In the rows, 128 means zero.
One turn moves every row onto another: examples first, then more rows asked:
K_328: [ 78 121 168 128 149 110 109 114 102 134 119  89 108 122 158 122 166  97
 104 150  95 153 140 131 152 115 120 134 132]
K_453: [102 109 125 134 150 160  90 129 107 161 136 122 128 147 154 119 162 120
 101 119 130 111 159 152 125  87 152 109 140]
K_524: [ 95  98 129 150 141 164 102 117 106 158 139 115 104 151 135 132 140 120
 136 137 121 118 167 157 114  95 148 105 147]
K_262: [ 83 113 112 131 113 102 131 115 137 165 126  96 120 148 101 137 163 151
 119 146 124 122 166 144 123  92 124 102 142]
K_289: [ 88  98 138 130 138 162  98 126 109 152 162 115 134 150 130 104 162 139
 125 121 123 130 162 156 121  92 139  93 152]
K_690: [ 79 126 149 160 153 123 109 111 111 164 132  96  98 126 139 130 142  81
 108 159 100 138 146 126 147 105 126 121 124]
K_242: [123 140 164 127 149 104 112 131 102 126 133 121 102 123 157 111 156 109
 121 144 135 141 154 106 111 128 150 103 101]
K_316: [101 119 122 118 142  90 144 133 112 161 120  95 133 114 151 123 176 146
 110 151 138 152 175 147 117 109  98 111 168]
K_632: [105 121 137 126 132  96 104  91 115 162 162 117 133 120 132 128 135 121
 135 110 112 133 132 126 120 114 155 117 123]
K_633: [ 85 123 142 124 153  80 158 105 111 134 126  99 120 110 154 108 156 124
 120 158 131 165 152 133 136 121  96 103 139]
K_853: [106 109 134 137 126 115 135 136 104 145 141 102 140 138 163 107 184 157
 115 131 147 157 187 126 112 111  99  97 150]
K_836: [ 75 115 158 130 160 124  93 109 114 143 141  99 100 127 141 121 145  87
 118 132  97 144 137 156 139  95 145 119 128]
K_915: [120 132 163 129 128 117  92 121 115 151 129 115 126 125 140 132 183 119
 104 146  99 104 140 117 121 117 142 129 145]
K_608: [ 95 131 142 114 124 123 131 160 120 136 111  98  97 147 142 118 197 143
 109 163 134 135 169 130 128 120 121  90 121]
K_92: [ 89 134 138 128 140  87 142 111  99 153 143  82 109 127 157 107 164 108
 100 155 143 161 162 102 133 128  95 119 146]
K_374: [ 88 132 142 125 124  81 132 119 111 137 125  81 135 125 168 104 173 130
 117 138 136 158 171 128 107 108  91 113 153]
K_78: [104 105 118 118 127 128 136 118  94 147 151 100 115 153 153 109 163 148
 128 133 164 141 183 132  99 117 117 103 170]
K_47: [ 80 120 115 111 128 102 142 130 121 147 144 100 103 142 135 115 149 145
 140 127 147 164 160 139 127 117 134  78  99]
K_211: [120 149 142 117 139 130 105 115 113 157 140 103 120 131 130 130 180 109
 110 151 110 111 142 120 113 104 161 136 153]
K_886: [ 94  93 150 142 162 157  97 126 107 150 158 120 106 140 136 123 157 114
 116 125 108 142 152 154 143  99 153 104 125]
K_688: [ 74 123 158 121 169  96 134 114 106 124 101  99 101 129 151 121 164 100
  89 158 115 142 158 129 138 111 123 103 134]
K_497: [116 120 114 110 138 131 142 126  90 152 134 112 138 129 159 116 159 155
 123 126 150 160 176 131 113  88 121  96 154]
K_157: [104 103 123 138 136 128 120 131 116 153 163 112 133 143 147 106 163 147
 129 112 150 147 184 150  98  91 124  83 146]
K_950: [ 94 127 154 136 148  76 130 118 109 135 120  87 106 115 174 123 166 105
 107 142 121 171 162 125 130 114 106 123 126]
K_73: [ 76 111 114 113 106 114 123 121 133 172 141  94 128 143 118 136 177 155
 123 129 111 127 147 150 138 106 126 104 143]
K_914: [ 78 146 149 134 156  97 117 106 102 156 117  87  98 134 146 117 162  83
 106 163 119 154 160 110 137 111 114 124 138]
K_670: [ 93 136 138 134 108 100 124 131 142 139 147  90 100 115 158 115 156  98
 110 159 148 110 141 142 113 127 135 117 123]
K_449: [108 122 122 127 130  93 146 117 112 154 149  87 105 138 159 115 180 128
 110 145 157 147 177 124 108 115  94 111 168]
K_404: [111 110 129 115 142 124 116 111  97 160 127 127 114 153 130 153 178 148
 123 116 113 153 165 116 139 105 163 106 124]
K_243: [106  85 119 144 125 154 127 122 104 155 165 109 115 145 146 123 142 146
 130 129 145 124 169 148 110 112 129 100 155]
K_738: [ 76 109 145 150 150 158  99 111  93 157 133 110 109 141 133 124 124 101
 127 147 106 133 151 135 139 108 149 114 126]
K_29: [ 89 141 150 125 114  95 119 140 138 138 147  88 116 114 144  94 155 116
 121 158 133 115 135 140 110 129 114 101 120]
K_376: [ 82 131 141 116 107 121 129 133 116 121 100 101  96 152 147 118 182 129
 113 170 150 126 170 126 126 120 133 104 126]
K_708: [ 80 105 120 137 115  98 147 123 120 140 134 106 106 141 130 119 140 146
 127 147 158 151 167 130 136 127 128  91  98]
K_11: [117 140 150 123 141 126 121 123  96 132 149 114 106 124 160 112 158 104
 118 153 144 139 143 105 126 140 164 126 110]
K_641: [118 123 121 138 147 107 122 104 116 176 174 108 131 120 114 131 138 126
 124 128 117 136 139 124 123 112 156 124 125]
K_616: [ 71 111 153 148 164 110 106 108 128 143 128 108 110 129 149 112 159  89
  98 151 112 116 135 154 148 120 128 117 125]
K_667: [ 86 112 145 139 161 150 104 101 105 135 142 125 115 143 157 104 142  98
 112 126 122 124 136 138 144  99 150 102 111]
K_429: [106 118 124 120 145 128 127 106  91 159 127 119 126 158 102 134 164 157
 127 140 120 151 168 107 136 105 153 110 129]
K_226: [113 107 109 138 134 145 114 121 112 171 161 121 146 129 157 105 154 144
 133 120 147 134 153 156 123  97 126 110 145]

K_226 -> K_497
K_608 -> K_29
K_670 -> K_11
Now find these:
K_157 -> K_853
K_78 -> K_449

